These are runs of 8 systems, one row a step. Runs of the same system follow the same rule from any start.
k512, seq 1:
[[-11  19   6  11  -4  -3 -11  -3  12   3  20  -9  -5   8  -4 -20  -3 -10]
 [  7  12   5  -1   5   1  10   3  -1 -12   7  -1  17  10  31  -2 -16  -6]
 [ -2 -16   8  -2  -3  -4  14   4 -10 -19 -17   1   1  14   6  10  13   6]
 [ -6 -24  -9  -4  -5   4 -11  -9  -3   3  -6  -7  -5 -25  -9  13   3  10]
 [ 16  11 -14  -3   6   0  -2   5   6  19  -2  11  -7 -15 -24  -4   0  -7]
 [ -7  25   9  15  -2  -2  -9  -4   0  12   8  -2  -5  15   2 -20   3  -5]
 [ -4   3  15  -1   3   7   4   5   5  -9   9   3  12  14  30   1 -20   5]
 [  4 -18   4  -9  -5  -4  13   5  -3 -30  -8  -1   4  10  -4  12   7  -2]
 [  0 -19 -17  -2  -8  -1  -7  -9 -14   4 -10 -15   0 -23  -8   8  11  -2]
 [  6  10 -10   0  11   1   1   5   5  31 -10  12  -8 -17 -12  -5   0   3]]
k701, seq 2 (10 x 18):
[[  8   1  18   0   7  16  -2  -7   0  23 -20  12  -1   8  17  -4  14   1]
 [-29  -7   5  -3 -10 -12 -20  11   2   3  14   5 -17   3  -5  -9   8  -1]
 [  9   7 -18  -8   3  -7   9  12   3  -8  16   3   8 -10 -10   7 -24  -5]
 [ 23  10   4  11   4  -1  15 -12   0 -15 -21  -8   7   4   5  -6  10  -2]
 [-19 -13  11   7  -6  11 -12 -10 -11  13  -2 -10   1   2  19   1   4   8]
 [ -7  -8  -2 -20   1   0  -8  20   2   8   1  24  -7   5 -10  10  -6   0]
 [ 12   6  -9   3   0  -8   3  -7  17 -14   2  -9  -4 -12 -24  -8   3  -8]
 [ 10  10   0  16   3   6  10 -10 -15  13   4 -10  10  -6  18  -8  -4  -1]
 [-16  -1  14  -1  -1  -2  -3  10  -6  -3 -10  13  -2  26  12   1   3   9]
 [-10 -14  -4 -15  -4   1 -13  -3  16 -13   7  -4   0 -10  -8  11  -7  -1]]
k717, seq 3 (10 x 18):
[[ 10   1  -8 -10  -2  14 -19  20   0   1 -18  19  -2  14  -3   2 -22   8]
 [-16  20   1   2  -4  -9  -4 -10  16  -7   9 -16   1  13  -9  -7   7 -19]
 [ 17 -14   8  -6   5  11  19  -9  -6   7  22   1  11 -16  13  10   0  -9]
 [-11  -4   3   1   6  -9  12  27  -4   2 -22  14  -8  13   7  -7   5  12]
 [ -4  -4 -16   9  -9  -4 -19 -16   3  -8  -9 -21  -3 -19 -17   0   0   6]
 [ 18  11   6 -14   1   6 -11  -8  -6   5  10  26   5   8  -1  15  -6  -6]
 [-17   6  17  16  -1   0   8   7   2   8   7  -9  -6  19  12 -22   7  -3]
 [  7 -21 -10  -4   4  12   8   5  12  -4   0 -15   6 -24   2   4 -18   4]
 [  6  12  -4 -16   2 -21   4   6  -4 -17 -15  20   0  10  -4  11   9  -7]
 [ -6  -3   3  17 -11   2  -8 -20 -22  11   4 -16  -2  -1  -3  -3  19  -3]]
k612, seq 4:
[[  0 -29 -15   3 -12  18  -4  15 -26   9  -9 -14   0   2  -8   2  -6   0]
 [-11   1   3 -10  10  10  -1   1  24  20 -17  12  -8   1 -23  13  -2  11]
 [  4  17  14  -1   7 -17  -4 -26   9   7  14  11  -6 -17   8  -3  22  -6]
 [ 13  11  -1  16  -3   1   2  11 -23   0  19  -1   7   6  26 -18 -17  -3]
 [-12  -5  -7   8  -5   5   4  16  13 -24 -14 -20   4  17  -7  -6 -20   9]
 [  1 -19  -2 -26  -4   1  -5 -17   9 -15 -15  -1   5  -8  -8  26  18 -12]
 [  8  -5   4  -6  -2  -1   0   8 -31  26   2  27 -10   1  -3   3  21  -5]
 [-14   9   2  26   6   3   4   8   7  25  13  -7 -12 -10  -9 -18 -15  20]
 [ 12  23   2  -2  11   1  -2 -20  35 -16  -1  -6  13 -10  12   1 -19   0]
 [ 10   4   3  -7 -14 -11  -7  -2 -22 -28  -7   0   9  24  20  -3  15 -23]]
k612, seq 5 (10 x 18):
[[ 33   1   3  15   0  14 -12   0 -12  -3 -31   5  -2   4  19 -18  -2  13]
 [-24  -1  -3   6 -18  10 -38  -1   0  -1   2 -12  -7  18 -12  -5  -9   1]
 [ -5   2   0 -24   4  -4  17  -2  12  -6  24   8  10   1 -17  27  -5 -18]
 [ 17  -4   7   3  10 -11  32   7  -9   1 -11   4  -3  -6   9 -12  27  -8]
 [ -5 -13  -6  16  -3  14 -20   2  -9  17 -14 -12  -5 -15  19 -15 -11  19]
 [ -9  20  -2  -8   0   0 -23  -3  17  -6  -1  14   0  11 -14  13 -23  11]
 [  7   8   8  -1  -4 -17  16 -17  -5 -17  20  -3   3   4 -11   4  23 -20]
 [ 14 -23   0   4   0  18  19  15 -19  12   0  -9   7  -2  18  -9  -2  -7]
 [-18  -4  -4   0   3   6 -14  17  19   7 -28   3 -11   3  -2  -8 -11  18]
 [ -7  11  -2 -10  -2 -18 -18 -27   6  -5   9   6  -1 -18  -9  19   8  -2]]
k212, seq 6 (10 x 18):
[[ 11  -6   8   5   2  19   0   2  -5   9 -16   1   0   8  11  -7   1   3]
 [-21   1   7  -4  -2   4 -12  -4  11   3  -3  -1  -2  12  -4   5  -1   2]
 [  2   8  -8  -6  -2 -12  -3  -5  -1  -6  17   3   2 -11  -5   5  -3 -10]
 [ 15  -3  -2   2   3  -3  16  13 -11   2  -4   3  -1  -3   7  -9   5  -4]
 [ -7  -8   7  11  -1  12  -1  -4   1   4 -14 -11   0   7   4  -3   0  12]
 [ -3   6  -1  -9   0   1 -16 -10  10  -2   1   7   2  -2  -6  13  -8   2]
 [  8   7  -2  -5  -2 -14   2   8  -9  -3  10  10  -4   1  -3  -6   8 -14]
 [  0  -8   1  12   0   9  12   5  -8  10   0 -13   1   0   5 -10   0   0]
 [ -6  -3   3  -4   5   8  -2  -5  16  -4 -13  -2   4  -1   3   8  -9  10]
 [  3   7   0  -6  -5 -13 -15  -8  -6 -10   1  12  -3  -1  -1   4   7  -4]]
k717, seq 7:
[[ -3   4  -8 -10   5   2   6  12   3  15 -10  -2   4   1  11  -7   1 -15]
 [-15   3  -3  -1   5 -12   4 -10   5   1   0  -3   5 -15   6  10  -1   6]
 [  9  -2   8   5  -2  -5  -2  -4 -11 -10   6  11  -3  -1   0   7  -1  13]
 [  5  -1   2   9  -7   9  -7   8  -7   0  -7  -3  -5  15  -5 -11  -1   0]
 [ -1   0  -6  -7   2  11  -4  -2  15   6  -3  -8   4  -3  -5   1  -5  -9]
 [  0   5   6 -10   5 -11   7  -3   5  -2   7   9   3  -4   8   5   6  -7]
 [ -2  -6   2  11  -2  -5   4   3 -15   0   2  -3  -3  -3   8  -6   3   6]
 [  2  -3  -8   3  -1   9  -4   5  -1   3 -13  -1   0   0  -9   4 -11  10]
 [  2  10   4  -5  -1  -3  -7  -9  10  -6  -2   4  -1   5  -8   2   5  -6]
 [  4  -4   8   0  -3   3   0  -4  -7   4  12  -1   2  -1  11  -5   6  -9]]
k212, seq 8 (10 x 18):
[[  1   7  -8 -12   8   3  12   2   3   8   8   1  16  -4   7  14 -17  -9]
 [ -2 -11   7  -3  -2 -14  13   8  -3 -21  -5   2  -4   3   9  -2  14   1]
 [  4 -15  -4   9  -8  12 -17  -9 -14   9  -5  -8  -4 -13   1  -1   0   8]
 [  2   7  -3  -9   6   5  -1   9  16   9 -11  13  -5   5 -20   2  -6   1]
 [  3  16  10  12  -2 -10   3 -14   2 -10  12  -5   0   5  -1  -8  11  -8]
 [  2  -2   1  -3   5   8   7   5  -8  13   7   2  11  -5  24   1 -13  -1]
 [-17 -11  -1  -4  -3  -6   0  15   4 -14 -13  -2  -4  10   1   0   0   6]
 [  9  -5 -10   2 -10   2 -14 -19  -9  -6   0 -10   2 -13 -13   8   4  -3]
 [ 15   2   3  -8   8   5   8   7   3  16  -6  19  -5  -1  -9   0   6  -4]
 [-11   7  15  18  -1  -3   2  -3   6   0   7  -8  -7   8   3 -17   5   6]]
k505, seq 9 (10 x 18):
[[  4 -20  -5   4  -7   3   3  -6 -14  -6   2 -13   2 -13  -2   7   4   1]
 [  6 -10   1  -9   5   7  11  17   1  12 -13   9  -4   5  -4  -2   6  -6]
 [ -7  15  -2   8   1  -7 -14  -6   6  11  -3   2 -11  -5 -11 -10   4   3]
 [  8  11  -5  -3   1   3  -6  -6  -2   0  12   5  11  -4   5  11 -20   0]
 [  2   2  17   5   0  -1  14  -2  -1 -14   4  -2   5  18  11  -4   5  -3]
 [ -7 -23  -2   6  -5   4  -4   1  -1  -4  -4 -16  -5 -13   5  -7   3   6]
 [  4  -7  -9 -19   1   1  -3  12   2   4 -17  12  -2   0  -9   7   4  -9]
 [  0  19  -1   8   0  -9  -2  -9  -8  12   1   6  -6   1 -15   0  10  -2]
 [  5   7   2   8   4  10   2   0   1   9  15   0   7  -5   8  -1 -22   7]
 [  1   1  15  -2   1   1   0   1  15 -19  -3   1   3  14  16  -7  -1  -1]]
k936, seq 10 (10 x 18):
[[ 20  10  -1  -1  -9  -5 -16 -13  18 -33  -7  -7  -1   5 -11 -11   8 -15]
 [  1  -9 -17 -17  -4   7   1   5 -28  18   3  -3  16  -5  16  14  -2 -24]
 [-29   3   6   9   8  -7  14  10   5  19 -17   6 -12   9 -17   2   8  20]
 [ 22  -9   9   9  -3   7 -17 -20  20 -17  12  -2  -9 -23  -9  -6  -4  12]
 [ 19  17  -1 -10   3  -2   0  11 -20   2   3  20  12  13  32  -3  -8 -15]
 [-35   6  -7  14  -8 -10   9   8  -6   3  -1 -25  -1  19 -15  -7   3  -6]
 [  4 -28   5 -12   6  16   9 -12  24 -10   1  -6   5 -22  -8  23  -8  11]
 [ 27  13   4 -12   3  -9 -12   0  -7  -1 -24  30  -7   5   8  -6  22 -10]
 [-15   1 -16  20 -14  -1 -17  10 -25  21  18 -17  -8  -4  -6 -20  -6  -6]
 [-12   2  11   3  16  11  24  -1  22   2   7   3  10  -1   2  18 -31  26]]
k72, seq 11 (10 x 18):
[[ -4   5   3  16   7  -7  24  15  -7  -1  -8  -2  -1  10   6  -9  -2  11]
 [ -1  -2   3  10  -1   8 -15 -14  12 -14 -17 -12   4  -1   5   1  -9  15]
 [  9  -4   3 -18  -8   6 -20  -4  -1  -3   1  12  -1   8  -6   7   9 -17]
 [-10  -7  -4   1  -2  -7  13  10 -13  14  14  -3  -5  -4 -11  -3  11 -10]
 [  5   2  -4   8  12   3  16   1   8   6  -8  -4   6 -16   6   2 -16  15]
 [  9  15   9   0   2  -1 -15  -8  11  -9 -13   8   0   6  14  -9   2   1]
 [-11  -5   3   2 -15  -1 -16   1 -18  -3  16  -2  -4  13  -3   0   2  -7]
 [ -1 -12  -6  -5   3   6  21  11   0   1  -2  -5   5   3 -17  12  -5  -2]
 [ 10   1  -1   1   7  -5   5 -12  13  -1 -16  -4   0 -20   6  -5  12   0]
 [  0   5   2   1  -4   3 -23  -2 -12  11   3  11  -2  -3  17  -5  -4   2]]
k936, seq 12 (10 x 18):
[[-24  -3  -5  -6   8  -5   7  26  24  13  23   3  -9 -11  -8  -9 -20   1]
 [ 21  23  -6   3  12 -19  13 -21  16 -23  -7   3   8 -17  -9  11  -4   8]
 [ 11  -6   1   7 -11   3  -8 -17 -36  -3 -13 -11  11   4  25   1  16  -9]
 [-33 -23   6  -1  -6  12  -5  29  -5  15  -4   2  -9  20   2  -3  -6   9]
 [ 10   5   1  -7   5   1  -4  -2  35 -12   8  10 -10  -7 -36   3  -9   4]
 [ 35  18  -6  -3   4  -3   5 -20 -13   5   5   4  12 -14  13   1  10 -22]
 [-31  -1   2  17  -2  -4   7  11 -21  18  -8 -14   0  11  24 -13   4   5]
 [-18 -19   8   1  -2   4  -9   4  27 -21   2  -5  -8  -1 -13   6 -18  24]
 [ 38   8  -1 -21   0  -1  -5  -9   1 -18  -1  23   6   1  -7  14   6 -18]
 [ -2   6 -11   9  -6  -1   8   6 -32  30  -3 -11   0   6   1 -14  17 -21]]
k512, seq 13 (10 x 18):
[[  4  -6   3 -19  -4   4  -9  -7  19  -6   9   1  -3   0 -14   4  12 -24]
 [ -1   5 -15  -2  -5 -15  -3  13 -15   3   7  -5   0  -8  12 -14   4 -19]
 [ -9  10   0  16  10  -8  16   7  -1   5 -11   0   0  -2   9  -5  -8  21]
 [  6   2  16   3   1   6  -8 -24  10 -10  -3   6   1   2  -5  12   1  15]
 [ 13 -10  -3 -13 -11  10 -14   5 -14   0   6   8   0   7  -3   3   1 -16]
 [-13  -7  -9   4  -2   0  12  21  -3   9   0 -13  -2   3  -4 -11  -2  -6]
 [ -4  10   3   5  10  -4   8 -17  21  -2  -4  -8   4 -15   6   1  -2   7]
 [ 17   8   5  -8  -1  -5 -12  -9  -8  -4  -5  20  -1   1   6   5   8  -4]
 [-10 -10  -1   6  -9   4  -8  18 -20   6   4   3  -7  12  -3  -5  -5   4]
 [ -5  -4   0   5   5  10  14   0  18  -2   4 -16   5  -5  -7   1 -15   6]]
k72, seq 14 (10 x 18):
[[ -4  18  -4  16  -6 -13 -12   3 -16   5   4   4  -9   3   1 -16   1   3]
 [ -7   6   2   6  -1  12   6  -3  -3   2   2  -6  11  16  -6  15 -19   8]
 [  6  -9  12  -9   2   5   9  -8  19 -16  -5  -6   4   4   2   1  14 -12]
 [  6 -16  -9  -2  -9  -4 -14   3 -15  -1   3  -3  -5 -18   9  -8   7  -7]
 [ -8   7 -14  -5   5  -2   0  18  -6  19 -11  12  -2   3  -8   4 -11   5]
 [ -7  17  12   9   9  -7   7 -18  18   1   2   0  -1  -3  -5   3   3  10]
 [ 20  -4  14   5  -4  13  -4  -9  -7  -8  13   2   4   3  14  -4  -2  -2]
 [ -4  -8  -7  -3  -7   4  -1  23  -7  -4  -8  -7  -1  18   1 -13   0 -14]
 [-14  -2 -16  -4   0  -9   1  -6   5  -5  -6 -12   3 -16 -11  14  -5   3]
 [ 15   2   8 -10   8  -2   2 -13  -2   7  -5  21   0 -11   4  14  10   3]]
k505, seq 15:
[[  7 -15  -6  -3 -18   6 -13  -4 -12  -1  11  -5 -10   6 -40   3  17 -21]
 [ 18  11 -11   0  12  15  24  -3  10  26   1 -10  10  -9 -13  -1  -3 -20]
 [ -9  24  10   6  18  -8   7  -6  22  10  -8   6   3  -6  27 -10  -6  11]
 [-15  -1   3   0  -8 -15 -23   0 -10 -20   9   7   0  -2  23   3 -11  14]
 [  9 -18  -2  -3 -14   4   4  11 -21 -22   0  -3   2  20 -13   7   3 -10]
 [  9 -14  -1   8   1  15  13  -6   4  13 -15 -14  -6  -5 -24  -5  15  -3]
 [ -2   8  -3 -10  13   5  -6  -2  17  29  -7  12  -2 -18   4   0  -1   0]
 [ -9  28   3  -4   1 -19  -9   0   0  -3  14  16   2   9  11  -2  -7  -3]
 [  4  -1  -1  16  -8  -1   4  -3 -15 -23  13 -15   8   6   4  -1 -14   6]
 [ 10 -26   7  -1   0  18  11   2   4 -11 -18  -9   3   4   5   2   4   3]]
k701, seq 16:
[[ 15   2   8  10  -3  -7   9  -6 -11 -12  14   7  -4   1 -11   1   7   4]
 [  2  -6   7  12  -4  18   1   4   0  -2   3 -13   4  14   3  -8 -11   0]
 [ -3   2  -3 -13   3   8 -10   5   8   4 -16   2   6   7  14   0  -5  -8]
 [ -7  -3  -6 -10  -1 -14  -3  -6  -2   0  -4   1  -3 -12  -3   6  16  -9]
 [  3  -5  -2   8   2  -3  15   1 -10   7   8   0  -2 -11 -11   4  -1   9]
 [  8   7   8  13   2   7  -2   2   6  -2  -6   5  -5   8  -4  -9  -9  13]
 [ -2   7   3  -2  -6   3 -19  -8   3  -4   3  -2   3   6  11  -5  -3  -8]
 [ -2  -4  -4 -14  -2  -4   7   5  -9   0   3   1   7   4   5   7   6 -17]
 [ -3 -11  -2   1   4  -1  16   5   5  -3 -10  -6  -1  -5  -7   2   4   5]
 [  5  -1   0   8   3   6  -9  -6   4   8  -8   2  -6 -15   2  -3  -6  15]]

Name the system that made each run.
seq 17:
[[-30   7  15   5   1  -9  -5   4   7   5  -9   5  -8  16  11  -5   8  10]
 [  4 -16   0  -2  -9  -4  -8   0   6 -22  22  -3  -6 -12 -14   0  -5   0]]

k936
seq 18, 2 rows:
[[  3 -11   6  -5   1  -4   1  13   4   2  -7  12 -14  -3  -2 -12  17  -4]
 [ -4   4 -15   4   0  -3 -11  -2  -5  17   1  -4  -3 -21   0  -4  -6   1]]

k612
seq 19:
[[ 11 -34  -3  -5  -6  11  -8  18   3  -2 -13 -12  -9 -13  13 -25  13 -12]
 [-18   6 -26 -15  -1  -1 -25  12  -4  24 -19   9  -2  -5  -7   9 -14   0]]

k612
seq 20, 2 rows:
[[  4  20   4  -3   7   1  -8 -24   2  20  12  17   3 -11  -6  18  -6   6]
 [ -2   8  27  17   3   1   2   4   6  -4  12   8  -6  14  22 -20  -3  14]]

k717
seq 21 (2 x 18):
[[ 16   1  -1  11  -1  -2  -2   1  21 -14  10  -7 -13 -11 -24 -21  -1  -2]
 [ 20  23  -1   5   9   9   2 -12   3  12 -15  -3  11  -1  23 -12   0 -12]]

k212
seq 22, 2 rows:
[[-12 -23 -16   4  -9   7   8  25 -24   3 -10 -15   3  10  -5   1  -9   3]
 [  8 -18   0  -6  -1  14   2 -17  21 -13 -13 -13   2  -8 -27  18   4   2]]

k212
seq 23:
[[ -8 -21   5  11  -7   3   5   7 -25   1   8  -4  -2   0   8   2   0  11]
 [  3 -17  -6  -4  -1  15 -11   6  16  -6  -9  -4  -5  -7 -14   3 -14  10]]

k212
seq 24 (2 x 18):
[[ -5 -12   4   1   3 -14   6  -8   3  -2  10   3  -8 -25  -5   5  12   9]
 [ 18   0  -5  -6   0  -1  -5  18 -12   6   2  16  -5  -3   7 -11  -1  -9]]

k505
seq 25, 2 rows:
[[ -1 -11  -1 -15  -1   7   4  -3   3  -3   3  -6  11  -1   8  12   0 -14]
 [ -3 -14   0  -8   0  -9  -1   3  -1   0  -7   5  -9 -12   0  -1  15  -3]]

k212
seq 26 (2 x 18):
[[-14  -8  13  -9   4  14   3  -2  16  10   2   1   2  10  -2   9   0  -2]
 [  8  -6   0  -8   4  -4  -3   8  14  -1   3   8  -7 -16   4 -12   3  -6]]

k701
seq 27, 2 rows:
[[-17   4   5  22  -8  25 -11   5  -7  10   0 -15   5  28   5  -6 -27  15]
 [-13  -8  14 -19   2  -1   2  -3  40 -27  10   1   1   7  -9  13  -3  -3]]

k612
seq 28, 2 rows:
[[ -3 -12 -13  -1  -6  -7   3   0  -4  -9  16  -7  -3 -16 -22   9  -4   0]
 [ 26  15   1   3   6  -2   8  -1 -10   6  -8  19  -2   5 -11   1   7  -1]]

k717
